(in the rows, 128 means zero)
First come named turns, each shown by rows before and after it. For each pair of rows after them, which turns, in which order, take the first row to the second? The first pair is done for you.
Kefoz (before => after):
[124  95 105 122 108 143 151 144 150 125 124 165  80 143 130  79 143 153
 118 109 123 114  95 146 128 111 136 163 153 180] => [112  97 135 129 181 121 139 145 147 177 142 132 152 146  83 136 145 102
 144 177 105 100 133 131 129 171 137 142 105 107]
[ 90  90 117 110 117 155 167 146 157 126 126 128 100 125  86 114 138 117
 134 121 133 127  87 173 121 120 161 116 114 134] => [ 86  97 128 110 138 140 169 148 148 135 130 122 121 117  77 129 134 101
 141 138 128 129 112 163 120 136 161 105  98 108]
[184 143 144 119 107 113 127 174 134 148 136 129 132 142 108 101 109 102
  74 121 127 136 148  80 144 131  93 122 115 142] => [183 142 137 119 102 113 125 174 141 149 134 131 131 142 105  98 113 109
  75 123 130 135 146  81 147 125  94 126 126 146]
pif (before => after):
[110 107 117 140 111 161 159 147 159  81  87  86 101 121 125 125 164 135
 141 133 160 146 139 136 115 147 130 148 110 177] => [106 100 117 137 119 164 170 147 163  84  88  84  96 126 125 128 166 129
 146 136 153 148 137 139 116 135 133 140 115 175]
[111 113 122 121 103 141 105 134 173 126 129 152 142 135 126 119  90 145
 125 168 118  84  80 114 150 114  97 182 137 164] => [120 139 107 107  76 134 112 123 140 114 129 153 136 105 135 131  88 170
 120 127 146  87  88 123 153 108 106 183 119 163]
[109 107 170 133 130  96 160 133 149 116  90  98 107 141  87 171 152 131
 125 113 107 157 150 136  99 126 134  77  95  68] => [122  97 174 147 149  90 119 122 175 123  80  86 118 154  90 162 155 122
 119 155 101 145 141 107  93 146 119 113 111  79]
Gutu (before => after):
[145 102 145 167 129 143 117 139 144  99 123 143 100 117 146 110 128 122
  98 116 112 132 117 102 131 112 112 137 144 124] => [118  98 140 121 126 153 137 151 120 127 155 141 141 118  90 140 109 115
 133 129 111 112 111 120 144 109 116 105 110 108]
[144 145 144 126 133 110  87 120 133 161 130 116 172 103 109 168 129 121
 133 162 135 113 153 119 132 157 113 131  81 118] => [145 153 139 112 106 108 116 110 127 145 115 109 148  91 151 165 138 158
 162 123 142 129 155 163 134 148 149 125  99 147]
[132 123 135 157  69 144 159 178 107 100 107 109 145 108 111 112 153 157
 134  78  78 166 119 100 161 108 171 164 155  93] => [132 124 140 172  88 148 146 185 114 106 115 116 159 120  90 105 142 133
 109 102  69 156 124  65 161 108 143 165 141  73]
fem (before => after):
[129  95 136 143 161 135 129 157 168 166 145 108 154 156 157  92 160  88
 161 154 106 113 128 118 141 119 117 111 157  94] => [160 161 136 137 151 118 127 146 123 150 144 100 157 104 176 134 160 106
 141 101 151 142 168 107 145 115 125  99 111  60]
[118 169 141  98 135 126 124 156 114 125 132 122 130 137 116 155 110 123
  97 150 103 124 115 154 113 153 118 138 108 117] => [116 166 138 106 116 130 145 161 116 101 128 130  98 141 130 133 115 137
  88 126 102 132 108 163 113 130 125 131 131 126]
[168 125 116 158  97 123 103 142 108  84 141 141 139  70 133 109 114 132
 121  98 135 157 131 139 132 103  95 152 126 126] => [158  86 123 157 117 127  90 145 147 109 148 146 154 107 110  83 115 115
 132 150  96 132 101 139 133 115  88 159 148 149]
[149 169 111  51 111 106 169  88  76 134 151 135 153 121 124 163 137 165
 177  96 154 151 121 159 153 137 179 165 113 177] => [128 113 114  58 113 125 178 101 108 139 153 138 135 162 122 119 145 155
 188 113 112 130  85 170 149 129 174 160 162 214]
Then:
Each pair is 2 to 4 turns apart.
[133 104 122 137 132 130  87 122 160 129 125 130 122 148 134 110 130 126
 126 165 105 128 105 105 135 132 105 164 144 160] => [132 114 122 143 131 133  82 122 148 133 129 139 125 144 125 110 122 117
 112 160 112 128 110  88 135 126  90 161 132 139] -> Gutu then Gutu then pif then Gutu
[132 149 144 136 185 126  92 126 105 155 100 120 145 147 157 134 141  88
 141 178 107 182 136  71 112 156 141 101 113  61] => [105 139 144 127 184 138 140 140  84 155 110 124 135 140 149 139 137  91
 155 154 103 188 135 100 117 142 154  64 107  54] -> pif then pif then pif
[110 148 174 109 166 149 152 142 118  94  90 130 143 117 137 191 128 132
 175  89 147 227 136 151  97 120 179  73 147 100] => [112 147 182 102 186 138 126 137 120 122  91 122 183 121 106 209 121 114
 181 128 138 208 138 136 102 145 173  85 126  94] -> fem then fem
[144 154 125 117 117 131 126 101 123 136 125 120 178  92 131 188 130 165
 154 132 139 133 148 158 114 153 135 132 102  95] => [132  93 127 179 132 152 110 124 161 120 120 142 129 153 141 106 139 125
  91 142  92 129 121 107 103 111  87 143 160  98] -> fem then Gutu
[111 112 117 141 133 141 104 149 132 128 136 165 118 171  88  95 114 102
  82 145 100  99  92  99 112 108  98 141 139 134] => [113 146 117  78 118 129 131 127 101 157 153 142 166 130  68 154  97 135
 143 144 134  90 111 149 130 131 141 121  92 126] -> Gutu then fem
[ 59  68 144 142 173 141 162 147 136 117 167 146 151 197  41 124 137  45
 104 186  79 118 127  68 105 109  92  62 143  63] => [126 122 142  95 154  92  78  65 156 151 121  94 229 148  88 188 147 114
 185 243 132 104 143  99 123 210 151 147 118 136] -> Gutu then fem then pif
[158 166 133  69 127 126  73 148 133 125 151 160 159  99  86 162 148 135
 147 152 164  59 120  70 122 125 123 163 110 154] => [153 131 135  64  93 135 111 141 152 100 126 159 117 115 125 126 165 169
 174 120 150  74 101 118 113 109 159 165 162 205] -> Gutu then fem
[ 96  88 145  97 127  91 140  97 174 186 134 112 131 144  86  81 139 147
 153 189  80  84  82 161 107 127 127 143 192 172] => [ 73 104 139  84 109 108 189 124 125 174 174 134 122 131  44 102 122 144
 135 140  92  82  77 163 113  83 113  95 159 129] -> fem then fem then Gutu then Gutu
[153 124 132 161 143 132  99 134 139 121 134 142 148 133 117 113 146 106
  87 154 122 134 142  71 134 133  82 150 123 103] => [128 128 125 125 130 144 127 149 119 132 159 149 166 127  70 132 131  99
  99 149 126 120 128  89 146 120  78 125  94  90] -> Gutu then Kefoz then Gutu then Gutu
[ 98  88 111 138 137 130 188 166 129 104 157 132 129 117 136 174 128 145
 133 104 121 126 139 143 123 111 115  84 107  90] => [ 91  74 112 144 139 134 184 170 143 118 155 136 130 136 124 162 126 134
 137 122 108 122 126 146 128 115 115  87 119 102] -> fem then fem then fem
[ 68  82 148  92 173 126 175 144 140 172 168 120 148 156  70 151 126  89
 176 150  96 103 147 166 117 131 146  62 136 101] => [111 107 156 102 177  98 151 104 154 168 119  83 153 125 129 171 150 121
 198 154 121 134 180 181 114 179 189  97 142 124] -> fem then pif then Gutu then fem
[134 165 110 108 104 126 138 158  82 130 180 163 148 107  86 147 120 139
 112  90 160 121 133 115 141  89  97  87  66 116] => [134 109 114 168 124 140 109 170 132 121 163 174 107 168 113  70 131 111
  82 123 118 119 111  82 123  78  76 115 139 149] -> Gutu then Gutu then fem
[103 106 125 151 102 168 151 151 137 115 137 169 111 130  85 118 121 145
 117 108 124 153 133 102 134  92  91 136 147 114] => [110 125 120 114  86 160 168 128 137 125 125 152 133 107 100 148 134 186
 163  97 141 158 139 156 134 113 137 149 140 139] -> fem then Gutu
[ 88  89 153 118 129 140 191 145 123 122 141 145 125 143 102 138 127 111
 145 128  99 123 141 145 124 124 136  75 142 103] => [140 146 156 147 134 113 138 129 107 108 116 132 130 105 137 169 131 118
 105 116 146 148 179 102 126 153 124 106 104  71] -> fem then fem then pif then fem
[104 139 137 181 155 121 139 154 109 111 123 125  90 140 131 124 127  91
  90  99 109 156 160  97 127  94 101  81 130  66] => [ 98 136 132 181 157 125 144 152 104 122 139 130 101 140 114 127 126  87
  93 106 105 152 162  96 125  97 100  69 122  60] -> Gutu then Gutu then Gutu
[ 56 118 137  86 150 151 165 135 131 164 125 133 159 104 106 162  98 123
 176 131 110 144 125 175  95 154 159 143  67 144] => [ 64  95 138 137 178 155 122 149 162 164 126 143 145 144 101 124 100  88
 123 165  85 140 124 115  81 148 113 162  85 130] -> fem then fem then Gutu then Gutu
